In the data rows, 128 means zero.
Some points, one per row:
[117 116  76 164  97  56 175  39 167 161 182 132 125 127 143 141  93 125
 163 148 150 131 157]
[136 167 105 145  93  96 120 110 155 122 161 126 162 203 121 129 124 114
 107 173  81  93 107]
[142 157 129 134  93 118 137 132 178 118 155 149 175 167 110 128 126  94
  91 178  52  79  87]
[115 111  85 150  98  72 168  59 129 144 147 118 119 110 153 128  97 121
 193 132 197 148 199]
[119 113  79 161  96  68 189  34 186 158 179 139 131 126 135 147  95 127
 151 151 122 130 142]
[142 160 148 118  94 155 104 192 136 106 122 132 180 171 109 120 135  92
  91 172  66  86  91]
[130 137 119 143  86 106 162  87 180 134 167 142 156 131 116 146 110 122
 117 171  78  99 108]
[125 134  83 169  99  59 165  28 181 156 187 137 135 152 135 140 101 129
 140 158 114 117 129]
[117 114  81 158  95  63 181  47 148 155 163 122 122 117 146 132  94 124
 183 140 174 142 182]
[125 144  95 169 100  76 145  66 166 145 186 131 140 170 130 134 112 117
 122 159 113 108 119]
[142 157 156 119  93 160 106 192 143 107 124 135 178 159 108 123 131  93
  90 170  62  85  90]
[133 162 109 151  95  94 125  98 168 125 172 133 162 195 118 132 119 113
 103 180  71  90 101]
[131 136  93 150  95  81 171  65 170 152 169 140 150 134 121 136 109 121
 136 159  98 115 126]
[121 119  77 161  98  58 184  31 173 165 173 137 128 127 138 142  98 127
 157 149 135 127 153]
[136 169 156 117  98 154 101 191 134 105 121 126 171 200 108 122 135  91
  90 170  65  86  90]
[121 116  95 188 113  66 132  29 188 141 196 133 126 174 149 139  97 116
 137 155 127 107 127]
[116 112  83 164  95  70 165  51 135 151 165 118 120 115 151 128  96 122
 181 136 192 143 188]
[143 161 120 134  90 117 130 129 170 118 150 144 179 169 110 129 123 106
  93 184  54  81  89]
[140 165 147 123  94 149 109 177 146 108 128 134 176 181 108 125 130  94
  88 177  58  82  89]
[120 133  86 175 102  61 145  35 169 150 187 132 127 156 144 140 103 121
 144 153 138 116 136]
[119 127  90 155  96  73 169  60 162 151 168 132 132 143 134 138 100 120
 153 153 131 124 149]
[137 161 130 134  95 127 116 137 166 117 147 138 170 186 112 132 123  98
  94 181  59  81  90]
[135 142 112 146  91 106 159  82 189 132 163 144 154 143 118 147 105 117
 117 172  71  94 105]
[150 140  98 140  87  93 204  86 183 133 157 156 173 122 111 131 121 110
 123 163  64  91 100]
[118 124  81 176 106  62 138  30 180 150 189 133 126 151 149 148  94 118
 149 153 139 115 140]
[124 125  90 154  98  75 157  67 162 143 161 131 137 125 142 139  99 120
 153 150 138 122 150]
[118 117  77 161 100  56 161  38 164 149 167 127 124 121 154 146  90 127
 168 144 163 133 168]
[131 156 115 151  95 111 132  84 182 127 160 139 154 175 120 150 108 117
  98 180  65  85 102]
[129 147  83 167  96  62 157  41 177 155 193 138 144 173 129 140 108 121
 128 167 102 102 110]
[124 146  96 172 101  71 145  50 178 147 192 137 138 177 129 138 107 118
 116 172  98 101 114]
[123 132  78 170 100  51 161  33 178 159 194 135 137 154 136 138 100 134
 135 158 119 116 135]
[128 150  90 171  98  76 133  55 170 153 188 141 148 187 128 145 113 112
 123 172  92  90  95]
[131 150 104 156  95  96 138  66 193 138 178 142 150 172 123 150 104 118
 106 182  65  90  95]
[130 156 116 142  95 104 127 113 159 125 157 132 159 183 117 129 122 106
 111 174  88  95 112]
[122 157 145 132 108 170 110 147 174 112 138 128 144 210 108 151 114  86
  89 186  51  79  87]
[140 158 130 135  90 121 127 124 180 118 152 144 173 170 110 137 120 107
  91 184  49  79  88]
[130 129  76 153  94  59 188  34 173 169 180 141 146 127 122 137 103 129
 146 159 109 127 138]
[114 112  85 160  97  70 171  56 131 149 157 117 120 113 151 125  95 123
 187 135 193 145 193]
[118 118  77 163  97  58 183  36 168 160 175 133 126 125 140 140  91 129
 167 148 143 133 160]
[114 113  83 149  95  64 174  53 135 152 158 119 124 117 149 131  95 123
 188 135 184 151 191]
[129 163 154 130 104 149 107 168 149 109 139 126 156 204 111 129 127  97
  90 169  63  83  91]
[134 157 136 131  97 130 118 150 152 119 141 134 167 181 112 127 125  96
 100 173  71  91  98]
[123 152 114 174 103  94 129  70 186 127 190 138 140 202 130 146 108 108
  98 179  74  83  92]
[117 129  77 175  95  57 176  40 160 157 188 124 125 144 142 134  96 132
 154 145 155 127 152]
[131 179 146 126  97 134 103 174 132 109 125 125 174 216 109 118 139  87
  90 175  68  87  96]
[116 116  82 163  95  61 173  42 152 157 169 124 124 117 148 136  92 123
 176 142 168 138 176]
[131 156 101 157  95  85 133  90 158 132 173 131 155 185 122 128 116 115
 117 173  90  99 115]
[120 125  93 161  97  78 157  68 154 148 169 126 133 137 139 134 100 118
 154 150 143 123 152]
[118 116  79 159 101  59 155  37 169 150 167 127 124 122 153 150  90 126
 168 146 156 130 168]
[115 113  82 164  97  69 162  53 138 149 162 121 120 116 153 133  94 122
 177 137 187 139 186]
[124 162 136 151 103 111 123 131 150 119 156 127 151 212 115 125 123  96
 104 172  78  92 105]
[138 148 100 141  90  95 155  97 167 138 160 140 167 149 120 130 114 114
 115 175  82  96 110]
[136 157 101 155  93  88 147  80 178 140 178 142 163 176 114 137 114 119
 102 181  60  89  94]
[137 154 119 147  93  99 157  87 193 127 164 148 168 163 109 141 113 117
 103 175  44  86  93]
[135 173 152 116 100 152 104 188 133 106 120 125 171 207 107 121 137  88
  89 172  66  86  94]
[116 127  95 152 100  96 138  30 182 142 159 128 126 132 152 163  90 123
 145 153 134 120 153]
[121 125  90 165  95  76 162  58 159 156 179 126 132 135 137 135  97 123
 148 152 141 122 150]
[123 126  86 157  95  62 181  30 186 161 171 141 141 133 132 138  95 139
 155 153 109 120 139]
[130 152 120 139  97 118 124 121 159 122 152 131 157 180 118 132 117 102
 113 176  85  93 111]
[130 142 128 136  91 105 133 115 173 135 164 142 160 168 113 142 113 108
 101 178  69  91 105]
[133 159 147 130  98 156 113 148 174 112 140 135 160 187 107 146 117  95
  87 183  49  76  84]
[116 117  78 159  96  57 185  36 168 162 175 134 125 124 137 140  96 130
 167 147 145 134 162]
[121 144 146 133 109 144 119 150 161 118 144 134 150 192 112 132 120  95
 101 174  69  89  98]
[139 168 121 141  92 113 123 118 165 120 160 136 168 198 112 133 122 105
  91 183  60  82  89]
[137 160 134 139  93 128 124 130 174 117 151 142 169 180 109 136 119 103
  91 182  49  78  86]
[120 122  84 164  95  67 164  47 160 153 173 127 128 131 144 138  96 123
 161 150 150 127 158]
[138 157 157 117 101 188 103 189 157 103 121 129 158 171 106 142 124  89
  87 169  57  81  86]
[120 123  75 171  94  63 171  32 163 166 180 132 124 133 139 140  97 131
 162 144 145 129 156]
[134 171 141 124 100 137 106 173 137 108 131 127 173 215 108 119 134  90
  91 181  64  85  90]
Then 16 other points, each followed by its number:
[118 117  78 169  95  60 180  40 158 165 182 126 125 125 141 136  92 127
 162 145 158 134 164] 0
[117 114  80 160  94  61 182  44 148 163 176 125 122 122 141 132  93 125
 176 141 168 141 175] 1
[124 144  97 173 102  68 146  52 176 142 195 140 138 178 129 138 110 109
 129 163 101 101 115] 2
[137 176 151 114  99 148 102 197 121 104 115 117 170 215 109 115 143  94
  93 166  73  91  94] 3
[136 162 104 150  94  92 126 100 164 127 170 136 165 189 118 130 120 111
 106 180  75  90  99] 4
[135 162 132 131  98 120 118 151 147 119 141 131 166 189 114 123 131  97
  99 170  76  92 101] 5
[141 171 119 128  92 118 114 146 150 115 147 132 180 197 110 122 130 103
  94 186  62  85  92] 6
[140 143 114 139  88 110 159 116 167 126 150 143 170 132 119 129 118 109
 111 167  83  93 110] 7
[128 126  88 158  90  68 185  37 182 155 170 143 142 127 130 144  97 128
 147 159 104 118 135] 8
[134 154 110 154  94  98 136  83 182 134 171 141 154 181 121 142 113 110
 102 180  69  87  93] 9
[124 150  91 183 102  61 148  38 174 146 199 135 133 184 133 139 108 122
 123 164 104 103 111] 10
[139 151 126 140  87 116 147 106 184 123 158 147 169 154 111 143 111 115
  95 182  52  84  88] 11
[125 134  86 161  94  71 171  29 188 160 185 143 136 133 131 142 102 131
 141 163  99 111 130] 12
[140 171 110 142  92 101 121 118 162 120 164 136 174 196 112 126 125 109
  97 186  60  85  91] 13
[126 153 114 152 101 115 135  86 182 127 168 137 141 189 122 152 108 107
 103 179  68  87  99] 14
[123 131  87 161  95  72 166  23 187 154 173 139 130 137 138 152  96 128
 146 158 114 119 137] 15
Which three of these numbered points are nearest to each point below, looking only along the 6 directions in which the first points spread most? Their numbers follow each, nearest first.
[141 150 125 136  87 123 136 133 158 119 142 138 171 147 116 126 122 106
 108 168  81  93 109] > 7 5 11
[122 144 108 172 102  88 135  66 176 131 186 134 136 185 134 143 105 111
 114 171  97  95 111] > 2 10 9
[127 137  84 165  94  65 169  32 184 154 185 140 141 146 130 145 101 127
 135 164 103 113 125] > 12 15 8
[117 118  85 159 105  86 138  24 190 145 169 133 125 131 152 162  87 123
 151 151 135 119 151] > 15 12 8
[127 125  93 152  90  70 187  47 175 155 167 141 147 127 127 140 100 125
 148 161 103 121 139] > 8 12 15
[124 155  83 184 100  66 160  34 164 146 197 130 130 185 132 137 107 128
 124 160 111 109 119] > 10 2 12
[117 117  75 172  97  58 170  37 163 167 187 132 129 123 142 138  95 123
 158 148 151 129 156] > 0 1 15
[132 160 119 141  99 130 123  96 191 122 158 135 144 191 124 157 108 113
  93 181  53  80  88] > 14 9 11
[136 174 101 165  95  77 127  90 162 127 185 130 159 217 115 126 126 119
 101 176  67  90  96] > 4 13 9
[128 129  86 147  95  75 182  58 164 147 172 145 139 137 125 136 105 118
 149 157 116 119 140] > 8 12 15
[136 168 104 158  95  88 125  97 166 129 179 135 165 204 114 129 121 114
  98 184  62  86  94] > 4 13 9
[116 112  82 153  98  67 171  53 135 148 152 119 120 112 153 130  96 125
 187 135 191 145 193] > 1 0 15
[132 161 112 157  98  93 122 102 164 121 175 132 161 203 121 129 120 109
 101 179  75  86  97] > 4 13 9
[136 171 116 147  93 107 115 117 165 120 168 135 170 204 112 132 123 109
  93 184  53  83  89] > 13 4 6
[124 122  79 154  94  57 198  33 173 163 177 143 138 123 127 137 102 123
 160 150 121 129 151] > 8 0 15
[141 169 122 126  92 117 115 142 158 114 150 136 178 195 111 123 131 102
  93 184  58  81  91] > 6 5 13
[134 155 105 160  92  83 152  70 183 138 178 142 157 176 118 141 111 122
 106 177  63  93  93] > 9 14 4
[130 153 137 127  99 135 119 151 146 117 131 130 160 183 117 129 124  94
 110 170  83  93 108] > 5 6 3
[133 152 140 126  96 138 123 156 146 117 132 130 163 169 115 127 122  97
 109 167  81  95 108] > 5 6 7
[141 169 131 128  92 125 114 151 156 114 138 136 179 192 109 124 129 101
  91 183  58  82  89] > 6 5 13
[135 165 107 158  97  89 131  97 166 131 175 135 161 198 114 130 123 114
 101 177  66  87  95] > 4 9 13
[134 174 151 116 100 151 104 187 133 106 120 124 171 210 107 121 138  87
  88 171  67  86  95] > 3 5 6
[141 150 125 137  90 120 147 109 190 123 156 148 165 151 111 143 114 109
 100 176  51  82  88] > 11 7 9
[113 109  88 144 101  75 165  66 127 143 140 116 117 106 153 125 102 121
 194 129 207 150 205] > 1 0 15
[128 133  88 162  98  72 160  40 189 150 187 145 138 149 128 144 101 121
 141 160  98 104 129] > 12 15 8
[132 158 133 133  97 123 122 142 152 119 145 131 162 187 115 128 122  98
 103 173  79  92 102] > 5 6 13
[140 143 128 135  87 123 145 136 157 122 142 139 172 134 117 127 119 107
 110 166  82  94 110] > 7 11 5
[132 165 110 161  97  94 125  95 172 125 181 135 159 206 113 135 118 110
  98 185  59  84  92] > 4 9 13
[147 135 108 133  91 101 183 107 183 130 151 152 172 138 115 127 119 112
 115 163  56  88 104] > 7 11 9
[140 173 116 130  93 116 113 147 144 114 150 129 179 204 111 119 131 102
  95 186  64  87  93] > 6 5 13
[134 168 107 164  97  85 126  91 169 127 183 136 159 208 114 131 121 113
  98 181  62  86  93] > 4 9 13
[127 126  87 154  91  69 187  30 186 156 168 143 142 127 129 146  97 127
 148 159 102 122 137] > 8 12 15
[150 126  98 136  89  91 202  89 194 136 158 159 172 119 117 129 115 117
 121 160  54  89 108] > 7 11 8
[129 140  97 162  96  83 142  62 175 142 174 137 144 162 130 140 106 117
 125 167 103 105 118] > 2 10 12
[136 176 128 138  94 117 110 145 148 112 146 129 174 214 110 123 131  98
  93 183  60  84  91] > 6 5 13
[115 109  88 147 100  75 174  65 125 146 142 116 118 108 150 121  98 122
 195 129 202 152 203] > 1 0 15
[137 145 123 138  87 115 147 118 168 124 149 141 168 143 118 134 113 112
 110 172  75  92 106] > 7 11 4
[141 151 129 137  93 132 133 122 193 121 155 148 166 156 109 141 116 101
  90 181  46  78  85] > 11 13 14
[138 147 109 137  92 111 133 120 165 127 150 140 170 160 118 133 120 105
 109 175  79  93 102] > 7 11 4
[124 143  93 162 101  78 143  58 171 146 179 134 137 166 132 139 107 118
 130 163 110 109 124] > 2 10 12
[129 138  79 162  95  65 170  37 181 160 186 142 147 146 124 140 104 125
 133 167  97 113 122] > 12 8 15
[132 165 155 115 104 155 101 197 130 103 122 125 171 204 108 117 137  92
  87 173  68  87  92] > 3 5 6
[118 125  82 170 102  63 153  26 181 157 191 135 128 144 140 145  96 121
 146 157 130 122 140] > 15 12 8
[135 171 126 146  93 115 115 118 169 121 158 138 167 204 110 133 124 104
  94 182  50  79  88] > 13 6 4
[129 124  80 153  97  69 186  29 191 152 183 146 137 128 128 144 102 119
 154 154 106 115 141] > 8 12 15
[130 148  93 165  96  77 148  66 173 146 183 137 150 171 122 137 110 121
 115 172  89 100 111] > 2 10 9
[139 171 114 142  92 106 124 125 159 118 161 134 174 200 111 125 127 108
  95 183  59  85  91] > 13 6 4
[129 125  75 156  98  64 203  29 177 158 174 138 136 132 127 142 101 127
 156 151 109 123 145] > 8 12 15
[123 138  95 172 102  74 135  61 163 143 180 134 136 172 135 136 111 113
 133 158 121 107 124] > 2 10 15
[129 137  80 163  95  61 174  35 180 159 185 141 145 143 126 141 104 126
 136 165 100 115 125] > 12 8 15
[137 172 130 131  94 118 113 144 153 114 152 134 172 213 109 129 127  97
  91 182  58  83  87] > 6 5 13
[122 150  78 190 102  59 154  39 167 148 203 127 127 191 137 134 111 131
 121 151 127 107 117] > 10 2 12
[119 117  77 175  97  58 172  39 160 161 187 127 126 131 144 136  93 129
 158 146 155 128 157] > 0 1 15
[133 164 111 158  98  94 123  98 172 124 176 137 161 202 115 133 119 110
  96 184  63  84  92] > 4 9 13
[129 157 131 150  99 126 125 102 190 121 162 138 149 196 118 151 109 103
  91 185  48  78  85] > 14 9 11
[118 143  94 190 108  57 134  35 174 146 203 134 127 187 142 138 108 119
 129 156 120 103 111] > 10 2 12
[128 135  80 160  95  66 173  33 183 160 184 142 144 136 127 144 102 126
 139 162  98 116 129] > 12 8 15
[132 181 150 124 102 134 102 187 119 104 121 120 170 228 109 115 145  91
  91 168  72  90  96] > 3 5 6
[136 149 125 136  89 117 133 123 167 122 149 138 167 154 117 133 118 108
 106 174  75  90 107] > 7 11 5
[130 153 114 161  96  88 136  79 189 131 182 140 157 184 122 141 108 122
  96 179  58  82  95] > 9 14 4
[117 112  81 161  95  64 170  49 144 153 163 120 122 115 152 131  93 124
 180 139 180 141 184] > 1 0 15
[126 159  81 186  99  68 164  36 161 145 198 129 130 190 129 135 109 130
 120 160 108 108 117] > 10 2 12
[115 109  88 145 100  75 169  64 126 144 139 116 118 108 152 124  98 122
 195 129 202 152 204] > 1 0 15
[141 152 136 136  86 125 143 127 178 119 152 147 175 151 110 137 115 109
  92 179  49  79  86] > 11 7 13
[135 177 134 139  97 115 113 149 146 111 151 127 168 225 109 120 134  96
  91 181  59  85  89] > 6 5 13
[122 126  93 150  95  79 177  67 161 152 166 134 133 138 130 135  99 121
 156 152 127 124 148] > 8 15 0
[127 136  81 166  96  63 167  34 182 158 188 140 142 150 128 142 103 125
 134 165 103 114 122] > 12 15 8
[129 158 141 129 104 136 110 163 140 113 137 126 161 194 116 122 129  97
  98 170  81  92 101] > 5 6 3
[141 156 122 138  88 114 145 113 179 122 154 146 174 159 111 137 116 112
  93 183  53  81  88] > 11 13 9
[116 122  78 168 102  58 151  33 176 160 193 137 130 134 143 148  95 123
 147 152 134 126 143] > 15 0 12
[132 178 122 155  94  97 116 118 156 123 170 127 162 232 111 122 133 109
  95 178  57  84  93] > 13 4 6
[129 124  85 153  91  67 194  30 184 157 168 143 142 128 127 142  99 130
 153 156 102 125 139] > 8 12 15
[130 151  97 160  94  81 153  51 190 139 185 142 145 161 129 148  97 124
 112 177  87  97 102] > 2 10 9
[138 184 101 163  91  75 127  97 153 124 177 121 159 231 116 125 131 123
 103 170  71  92  99] > 4 13 9
[128 128  80 164  96  63 174  33 183 157 182 140 140 138 130 140 101 127
 145 158 106 118 132] > 12 8 15
[142 174 121 133  92 116 119 145 148 114 148 128 177 207 111 121 130 101
  91 183  62  85  92] > 6 5 13
[133 149 101 159  93  85 156  64 187 141 180 146 155 165 118 143 108 118
 112 178  66  94  96] > 9 14 2
[127 138  87 164  92  72 177  34 183 153 175 142 142 144 129 148 100 127
 131 166  94 108 126] > 12 8 15
[117 116  75 164  98  55 173  38 169 161 184 134 125 129 143 143  93 125
 160 149 147 130 153] > 0 1 15
[127 138  81 163  96  63 166  45 172 162 188 138 143 147 127 137 104 126
 133 163 110 116 126] > 12 8 15
[129 135  87 153  96  84 165  42 190 151 177 143 138 139 127 147 104 125
 137 161  92 107 129] > 12 8 15
[128 148 112 146  99 122 130  80 186 129 158 132 133 174 134 158 102 117
 111 170  81  92 107] > 14 9 4
[138 162 119 143  92 110 123 109 177 122 161 142 169 185 111 137 117 110
  94 187  54  81  89] > 13 11 4
[128 138  77 164  97  59 165  35 173 164 190 138 144 152 126 138 105 127
 134 164 110 118 125] > 12 15 8
[139 169 148 116  98 147 103 192 131 106 120 126 176 197 109 115 138  92
  92 172  68  88  92] > 3 5 6
[131 162 118 147  98 100 126 116 157 123 158 132 159 201 116 129 122 102
 108 176  74  93 105] > 4 13 5
[140 149 124 137  91 121 130 135 162 123 149 141 173 148 117 128 121 104
 102 171  75  90 100] > 7 5 11
[115 112  84 161  97  68 173  54 135 154 163 118 120 114 148 124  95 122
 185 135 191 144 189] > 1 0 15
[136 166 105 159  94  88 127  92 171 129 180 136 164 201 114 132 120 115
  99 182  61  86  93] > 4 9 13
[134 159 131 129  97 128 118 154 141 119 136 127 165 182 116 122 127  99
 106 171  84  96 106] > 5 6 13
[124 148  80 173 100  81 159  54 167 155 201 126 146 158 123 143 107 125
 119 168  91 104 119] > 2 10 12
[123 134  77 172  97  54 170  34 169 167 197 134 134 146 131 136 100 130
 138 158 127 122 133] > 12 15 8
[137 151 118 140  92 105 127 118 171 125 154 140 163 166 119 135 119 106
 108 173  78  86 108] > 4 7 11
[115 114  82 159  94  63 182  46 145 159 170 120 121 117 144 131  95 128
 179 140 170 143 183] > 1 0 15
[125 133  86 165  93  70 175  35 180 154 176 139 138 141 132 146  98 127
 138 162 105 113 133] > 12 8 15
[115 137 110 158 107 123 134  68 189 130 171 128 121 184 142 162  96 107
 110 171 100  91 109] > 14 9 2
[138 164 116 145  94 106 121 115 171 121 166 140 171 191 111 131 121 106
  94 187  55  82  90] > 13 4 6
[132 131  87 150  90  69 198  38 185 154 170 146 148 125 121 141 101 128
 147 161  89 119 133] > 8 12 15
[124 156 142 133 106 162 119 127 188 115 148 131 137 200 118 158 107  95
  86 185  49  77  84] > 14 11 5
[131 162 103 167 101  92 139  77 175 135 185 136 155 192 116 140 114 116
  99 181  58  83  94] > 9 4 14
[113 153 136 170 108 113 123  87 178 123 184 135 135 214 128 151 108  82
  94 182  66  86  94] > 14 9 4
[135 154 100 149  94  90 139  94 168 134 170 138 162 176 117 131 116 115
 112 179  76  95 107] > 4 9 14
[133 148 141 125 100 163 116 161 154 113 130 127 151 160 115 140 118  96
 106 163  82  94 106] > 5 6 3
[136 172 108 150  93  94 122 110 154 122 167 127 162 211 118 126 127 112
 104 176  76  91  99] > 4 13 9
[141 167 114 139  91 107 126 124 164 119 160 138 176 186 111 127 125 107
  96 183  59  84  90] > 13 6 4
[136 143 102 146  90  92 164  84 175 139 165 142 161 145 121 134 111 118
 117 171  81  98 110] > 7 9 11
[122 142  87 180 102  57 152  37 169 150 195 131 129 173 138 137 108 124
 132 154 124 110 124] > 10 2 12
[128 161 124 150 101 130 122 100 183 117 167 137 144 205 119 153 111 102
  90 186  52  77  85] > 14 9 13
[137 168 121 142  93 108 123 123 163 121 158 135 170 200 111 129 125 105
  95 183  58  85  90] > 13 6 4
[119 118  77 172  98  58 173  35 168 162 184 132 126 127 140 139  93 128
 159 148 145 129 155] > 0 1 15
[123 145  88 180 101  60 152  36 174 149 196 135 132 174 134 140 106 123
 128 161 110 107 118] > 10 2 12
[141 141  99 139  90  93 192  74 189 144 161 152 170 136 115 138 118 114
 113 170  59  88 101] > 7 11 9
[139 164 135 135  94 117 117 141 168 116 150 142 174 190 109 127 128  95
  90 180  52  79  87] > 6 5 13
[133 167 160 115 102 169  98 194 138 104 121 124 164 199 107 129 133  91
  88 169  60  85  89] > 3 5 6
[126 129  86 158  93  64 182  29 184 157 173 142 139 126 131 143  98 130
 146 160 107 122 137] > 8 12 15
[145 144 102 140  87  96 186  93 186 136 163 152 174 128 113 132 118 114
 113 171  57  88  92] > 7 11 9
[134 142 118 146  88 106 157  89 181 131 162 143 158 143 119 144 105 119
 112 172  73  95 105] > 7 11 9
[115 111  84 161  97  69 171  56 132 153 162 117 120 112 149 123  96 122
 186 134 197 145 192] > 1 0 15
[125 137  99 166  95  88 155  50 201 142 187 141 142 159 128 152 100 116
 117 173  80 101 103] > 2 10 12
[142 174 119 135  92 113 121 140 151 116 151 128 175 209 111 122 128 101
  91 184  60  85  92] > 6 13 5
[124 155 120 161 101 103 131  95 173 128 172 134 147 201 117 139 112 103
 107 176  71  90 101] > 14 9 4
[125 156 136 130 103 138 118 153 141 115 136 122 153 199 117 126 123  96
 108 174  85  95 108] > 5 6 3
[126 171 118 180 106  79 127  88 164 124 190 132 145 229 116 130 125 107
  98 170  61  86  94] > 4 9 14
[115 112  87 153  98  70 172  60 131 148 150 116 117 112 152 123  95 124
 193 133 195 148 196] > 1 0 15
[129 134  89 157  93  74 174  50 181 153 182 145 151 136 120 141 105 127
 130 169  88 109 120] > 12 8 15
[126 149  98 172 101  73 138  66 170 143 192 136 145 181 127 135 111 115
 117 170  93  98 113] > 2 10 9
[133 154 117 146  94 107 131 101 169 127 158 136 153 176 120 138 114 107
 110 176  83  91 108] > 4 9 14
[130 129  90 153  89  71 189  36 188 153 165 147 147 126 126 146  98 127
 145 162  92 116 130] > 8 12 15
[125 119  80 153  94  58 196  32 176 158 165 142 133 127 132 142  97 131
 163 150 120 131 152] > 8 15 0
[133 177 136 140  96 122 111 148 152 115 147 127 166 226 109 123 131  96
  92 181  56  82  88] > 6 5 13
[137 178 143 120 100 135 103 180 127 106 123 121 173 226 108 116 142  92
  93 172  68  90  94] > 3 5 6
[130 134  86 151  97  77 185  50 175 149 168 137 143 146 124 141 105 122
 143 158  98 114 134] > 8 12 15
[135 165 161 114 100 164 103 202 131 107 118 125 169 185 108 117 136  94
  91 171  65  86  91] > 3 5 6
[129 144 100 162  92  80 158  51 192 143 179 144 149 160 125 148 103 121
 119 175  75  98 105] > 2 9 10
[133 129  81 148  92  65 200  37 184 157 175 147 148 127 121 138 105 125
 150 156  93 118 135] > 8 12 15
[118 119  78 171  98  57 174  36 166 167 190 132 127 125 139 138  94 128
 156 148 144 130 153] > 0 1 15
[128 157 126 160  98 114 121  99 176 122 168 135 153 191 121 143 113 105
  97 179  63  83  93] > 14 9 4
[128 159 127 152 102 123 122 108 176 115 170 144 155 199 110 144 116  96
  89 188  54  78  86] > 14 13 9
[124 147  90 173 100  67 147  55 170 147 192 131 138 180 131 135 111 119
 123 162 110 107 119] > 2 10 12
[120 118  79 168  98  58 172  39 164 164 185 133 124 127 140 137  95 126
 161 145 148 129 157] > 0 1 15
[139 156 122 139  88 112 144 105 181 124 157 145 170 163 112 142 113 116
  94 184  53  81  89] > 11 9 13
[133 132  78 152  93  59 194  42 174 163 176 143 151 129 122 134 107 131
 144 157  96 122 130] > 8 12 15
[125 125  76 160  97  59 184  33 177 161 184 139 136 126 131 140 101 126
 152 153 121 125 143] > 8 15 12
[129 155 105 163  97  88 133  85 166 130 178 132 152 188 121 134 113 113
 114 176  83  94 111] > 4 9 14
[137 176 144 117  99 140 106 184 126 105 122 122 174 216 108 116 140  93
  93 174  68  90  93] > 3 5 6
[136 156 112 134  92 106 127 122 152 123 153 133 168 179 117 128 120 107
 109 177  84  96 107] > 4 13 5
[114 109  89 153 100  77 163  67 124 143 147 115 118 108 152 120  98 119
 194 128 208 150 203] > 1 0 15
[130 161 135 128 102 126 115 161 129 114 131 123 161 199 117 118 131  98
 109 167  92  99 111] > 5 6 3
[124 137  92 160 100  73 156  60 168 149 180 135 135 160 130 140 105 119
 134 159 114 114 127] > 2 12 10
[137 167 153 117  99 154 104 191 136 105 121 128 173 195 108 120 135  90
  91 173  64  86  90] > 3 5 6
[124 158 118 170  99 100 125  75 184 126 180 136 147 199 124 148 108 109
  99 182  64  83  94] > 14 9 4
[128 142  93 165  95  73 154  40 189 147 185 141 142 162 131 148 101 121
 128 170  91 101 111] > 2 10 12
[140 153 124 133  90 120 150 120 174 122 146 144 175 160 112 135 120 109
  93 179  57  81  93] > 11 7 13
[130 141 128 137  91 106 129 116 169 134 162 140 159 168 116 142 113 107
 104 177  76  92 107] > 4 11 9
[135 161 130 131  95 134 121 142 149 118 139 125 160 183 115 133 120 103
 106 172  79  92 105] > 5 6 13
[143 152 134 134  85 129 139 137 172 118 147 145 179 149 110 134 118 108
  91 180  52  80  87] > 11 7 6
[130 159 168 116 103 175 100 195 141 105 121 126 162 193 106 130 130  90
  89 170  60  83  89] > 3 5 6
[138 158 110 145  93 100 137 102 174 127 166 142 168 177 112 132 118 109
 104 182  59  88  96] > 4 9 13
[137 152 104 145  93 102 141  88 182 133 168 142 162 163 118 140 112 114
 105 180  67  90  98] > 9 11 14
[139 179 119 133  93 110 112 150 138 112 149 123 177 220 112 118 134 106
  94 181  66  87  95] > 6 5 13
[124 142  99 163  99  94 140  55 189 139 184 138 136 171 132 152 100 114
 117 174  90  95 110] > 2 10 9
[133 170 135 140  97 124 112 139 162 115 153 134 167 211 109 131 125  96
  90 183  50  80  86] > 6 13 5
[126 146  87 177 101  57 158  37 174 152 196 136 136 175 132 136 111 125
 126 158 107 107 114] > 10 2 12
[113 109  73 169  99  60 173  45 154 155 178 138 123 125 145 143  90 131
 164 156 148 127 162] > 0 1 15
[125 156 118 166 102 105 126  85 184 124 184 137 146 205 122 145 110 104
  96 184  60  82  90] > 14 9 4
[140 159 131 136  89 127 127 127 179 119 150 145 173 167 110 137 118 107
  92 181  48  78  86] > 11 13 6
[144 152 109 135  89 107 153 102 180 133 157 148 170 161 115 135 123 105
  93 182  64  79  93] > 11 9 7
[122 135  90 163  98  79 148  26 192 147 177 137 126 147 143 157  94 125
 137 163 112 111 130] > 15 12 8
[141 152  96 143  91  89 155  88 177 146 177 147 171 159 114 133 116 116
 101 181  62  89  94] > 9 11 4
[138 165 154 117  98 154 104 193 136 105 121 129 174 186 108 119 134  91
  89 173  64  86  91] > 3 5 6
[126 137  84 159  94  68 171  40 179 160 181 141 148 136 125 143 105 127
 139 157  92 117 131] > 12 8 15
[126 130  79 173  95  54 164  32 173 157 179 143 139 150 132 140 103 123
 142 162 125 115 131] > 12 15 8
[142 156 110 138  90 106 145 108 176 131 160 145 175 160 113 134 118 112
  96 184  57  83  90] > 11 9 13
[117 118  83 176 113  83 132  33 176 132 186 125 124 162 158 155  91 108
 135 153 153 107 143] > 15 2 10
[127 126  85 160  97  69 167  30 193 154 187 147 134 135 132 147  97 121
 151 155 107 109 137] > 12 15 8
[123 153 126 172 104 101 133  93 176 123 183 138 146 203 124 139 114  98
  95 177  63  83  91] > 14 9 4
[117 121  80 168 104  66 136  48 179 148 182 127 131 136 148 151  99 120
 144 151 146 119 145] > 15 0 12
[117 113  82 157  95  66 177  50 143 152 160 121 121 115 148 131  95 123
 184 138 181 143 186] > 1 0 15
[131 152 119 145  94 108 132 103 171 126 152 136 157 166 119 138 112 110
 111 175  84  93 111] > 4 9 14
[120 119  77 162  97  58 176  36 170 162 180 136 125 127 139 140  97 129
 164 145 140 128 157] > 0 1 15
[121 124  83 164  97  64 173  35 174 154 177 136 129 141 137 149  97 130
 150 153 124 125 139] > 15 8 12
[130 158 117 158  97 108 129  85 190 126 169 140 150 189 123 149 109 115
  94 183  51  80  88] > 14 9 4
[135 169 135 137  96 122 117 143 164 116 149 134 167 211 108 130 126  93
  88 183  52  78  89] > 6 5 13
[131 158 138 129  99 136 122 143 152 118 135 126 153 190 115 134 120  97
 107 170  82  92 107] > 5 6 13
